Each path below is one point turned by a fixed rotation once a step. After each direction that follows a path, write how fast that rotation turns it, in degrees a step (0 if it stays still).
Each turn is a multiple of 5 degrees from 10 to 175, or 0.
Each row of a path follows its step; steps can be skipped.

step 1: [ 1.02  0.86  2.49 -2.43  2.39 -4.37  1.85 -1.87 -0.71  2.16 -2.65  0.69
  2.94  2.18 -1.99 -1.65  2.47  0.39  1.67 -0.96  6.75 -3.01 -2.07  3.09
  1.65  0.14 -2.87  0.79  1.29 -1.06 -2.21 -2.50 -3.43 -4.07 -2.15  0.59
  0.82  3.32 -0.47 -1.65  0.38  0.78  1.59]
step 2: [ 6.63 -0.18  1.33 -0.80  3.79  1.78 -1.56 -2.38 -2.15 -2.29 -2.84  3.82
  0.27  1.17 -0.70 -0.29 -1.70 -3.99  2.49 -0.11  0.54  2.09 -2.16 -2.92
 -0.77 -1.53  1.02  3.88  2.10  2.21 -1.91  0.87 -0.57 -1.12 -2.71  2.21
  0.11  0.69  0.18  2.61  1.98  2.25  4.41]
step 3: [-0.36  1.01  1.99 -4.17 -1.33  0.46 -1.78  2.29 -4.30 -4.30 -3.47  3.34
  0.13  0.26  4.75  3.04 -0.68 -0.29 -1.63  0.27  1.10 -1.60 -4.29  1.06
 -0.61 -2.88 -1.37  0.34  2.66  1.55  1.61  3.04 -2.59  0.31  2.33 -0.09
 -0.20  2.12  4.52  1.98 -1.90  0.07 -1.89]
step 4: [-1.07  0.02 -0.20  6.76  3.83  1.38 -1.15 -1.30  0.19  0.47 -3.59  0.68
  0.08 -0.95  2.22  2.32  0.24  4.63 -3.84 -0.46  2.96 -2.02 -1.98 -3.35
  3.14 -1.25  3.11  1.24  1.05 -0.94  0.85  4.15 -2.08 -1.14 -0.53 -1.83
 -1.22  2.74 -1.01  1.41 -2.28  1.83 -0.71]
step 5: [-2.57  1.96 -0.84  2.33 -1.23  5.21 -3.55 -1.18 -2.40 -1.20 -1.03  3.78
 -1.09 -2.10  0.65 -1.50 -1.61  1.25  2.77  2.38  2.73 -0.29  1.29  0.95
 -2.51  1.69  4.05 -2.23  2.45 -0.25  4.14 -1.36 -1.99 -1.64 -2.73 -2.33
  3.03  1.91 -3.07 -0.76  3.04 -0.48 -2.55]
step 6: [-3.66  1.31  1.35 -2.85  1.59  0.12  4.30  3.97  1.45  1.86 -2.18  5.67
 -0.01 -4.73  0.79 -3.60  2.23  1.64 -0.33  2.79  1.47  0.92 -4.18 -1.76
  2.28  1.48  0.24  0.84 -1.19  0.67  0.40 -2.56  2.24 -0.84 -0.33  0.64
  1.27  0.74 -3.31  2.03  1.37 -1.02 -2.37]
step 7: [ 3.13 -1.90  4.69  3.18  2.59 -4.33  2.53 -0.45 -0.04 -3.82 -1.01  1.95
 -0.96 -3.88 -2.22 -2.61  1.54 -1.90 -3.38  0.43  2.01  0.37 -0.90  3.36
 -1.40 -0.47  1.03 -1.83 -1.25 -0.70  0.94 -3.52 -0.22  1.89 -2.37  0.47
  2.79  3.19 -0.65 -1.58  0.14  4.60  0.44]
step 8: [ 0.97 -4.78  2.46 -1.75  0.53 -0.59 -0.79 -1.00 -0.28 -3.60 -6.75  0.32
  4.32  1.72  1.54 -0.37 -1.56 -2.31 -1.31 -3.81  0.85  1.75 -0.41  0.06
 -0.07 -0.18 -2.22 -1.47  3.95 -0.71 -0.76 -0.39  2.06  1.58 -1.09  0.61
  3.04 -2.00 -4.32  2.11  3.93 -0.42 -1.59]
step 9: [-1.81 -0.20 -0.63 -0.98  3.34  1.96  0.87 -0.14  3.00 -2.83  2.19  3.27
 -3.47  1.09  1.92  2.88 -4.45 -1.79 -2.78 -1.56  2.80  0.17 -3.89  1.69
 -0.75 -2.39 -2.75  0.00  4.66 -2.30  2.09  1.24  3.80  2.71  1.82 -0.13
 -1.77 -0.12 -1.44  2.17 -1.36  2.32  1.82]
Speeds:
[-0.31 -0.32  0.03  0.29 -0.15 -0.34  0.14  0.43  1.27 -0.56 -0.22 -0.62
  1.35  0.88 -0.05  0.01 -0.62 -1.40  1.15  0.69  0.88 -0.04 -0.28  0.80
 -0.07 -1.27 -0.41  0.72  1.22  1.33 -0.86  0.01  0.70 -0.05  0.51 -0.04
 -0.70  0.22 -0.45 -1.14 -0.67  0.49  0.84] -> 45
[-1.37 -0.22 -1.27  0.38  0.25  0.67 -0.28 -0.15  0.44  1.11  0.70 -0.12
  0.34  0.79 -0.67 -0.10  0.18  1.08 -0.32  0.44 -0.05  0.21  0.22  0.11
  0.16 -0.49 -0.62 -0.93  1.38  0.15  2.13  1.50 -0.12  0.46 -0.21 -1.06
 -0.11  0.65 -0.44  0.10  0.13 -0.41  0.44] -> 70
[ 1.32 -0.84 -0.37  1.32 -0.98 -0.79 -0.02  0.07  0.15  0.00 -1.05 -0.68
  0.40  0.10  1.21  0.77 -0.01  0.86 -0.64 -0.12  0.87 -0.70  0.84  0.24
 -0.42  1.26 -0.48 -1.11 -0.15 -0.38 -0.52  0.15  0.43 -0.33  0.40 -0.28
 -0.43  1.55 -0.79 -0.17  0.43 -0.81  0.67] -> 100
[-0.91  0.35 -0.18  0.61 -0.95  0.18 -0.38 -1.57 -0.06 -0.16  0.34 -0.99
  1.26 -0.56  1.30 -0.75 -0.26 -0.44  0.29 -0.74  0.07  0.49 -0.48  0.59
  0.63  0.75  0.01  0.37  0.12 -0.85  0.18  0.08 -1.29 -0.28 -1.07  0.71
  0.24 -0.84 -0.88  0.49  0.45  0.69  1.42] -> 110
[ 0.05  0.43  0.34 -0.27  0.42  0.57  1.19 -0.36 -0.42 -0.06 -0.75 -0.18
 -0.52 -0.62 -0.15  0.06  0.11 -0.33  1.10  0.58  0.17 -0.61  1.09  0.67
  2.39  0.71 -0.44 -0.55 -0.64  1.06  1.10 -0.91  0.39  0.27 -1.15 -0.24
 -1.26 -0.01  0.02 -0.52  0.31 -0.35  0.35] -> 65
[-0.21  0.03  0.67  0.12 -0.73 -0.24  0.05  0.30  0.79  0.56 -1.84 -1.27
 -0.33 -0.52 -0.70 -0.82  0.56  0.17 -0.44 -0.13  0.17  0.17  0.11 -2.38
  0.60 -0.20 -0.27  0.87  0.56  0.65 -0.09  1.03  0.77 -0.69 -0.14  0.33
 -0.05 -1.03 -0.21  0.63  0.84 -0.49  0.09] -> 170
[ 1.07 -0.24 -0.97  0.90  0.93 -0.13 -0.12  0.08  0.11  0.23  0.09  0.84
  0.36  0.36  0.06 -0.53 -0.58  0.28 -0.57  1.43 -1.15  0.31 -0.15  0.08
  1.59 -0.74 -0.10  1.15 -0.55 -0.92 -1.08  0.18  0.32  0.40 -0.39  0.01
 -0.50 -0.33 -1.49  1.07 -0.60 -1.00  0.07] -> 160
